M = (2.54, 0.84, 0.55, -0.10, -0.66, -4.59, -2.04, 0.55, 1.50, 3.40, -0.58, -0.77)
Which number is the entry just left of 3.40?
Answer: 1.50
The entry just left of -0.77 is -0.58

Questions about the grid below. Indices start at 0.
1) Report the top-right entry.
2) Report the entry in row 0 and column 0.
3) Report the entry in row 0 and column 1.
4) Report the entry just right of the centre entry.
5) Report the entry directly above the centre entry.
6) Report the entry just right of -239.
7) Report the entry in the bottom-right corner.
8) Report the entry directly below -191.
[[ 535 -239  -87 -291   -1    7  185 -440 -220  191  155  262 -434]
 [ 535 -191 -174 -227   45  154  148 -440   51  229   59  262 -434]
 [-504  240   -1  351   60  105 -185  399  414 -107 -227 -205  394]
 [  15  -95  345 -227 -124 -385  148  120 -673 -107  346    2  -20]
 [-504  192  259  223  -32 -189 -111  493  -39 -218   12 -257  394]
 [-504  192  172  287  -17 -140 -111  493   51 -181  -36 -257  394]
 [-400  240  -87  351   91  202 -185  306  504  -69 -275 -153  312]
 [-504  240  172  287  -17  -91 -148  493   51 -181  -36 -257  394]
 [-400  240  -87  351   75  202 -185  306  504  -69 -275 -205  312]]
1) -434
2) 535
3) -239
4) 493
5) 148
6) -87
7) 312
8) 240
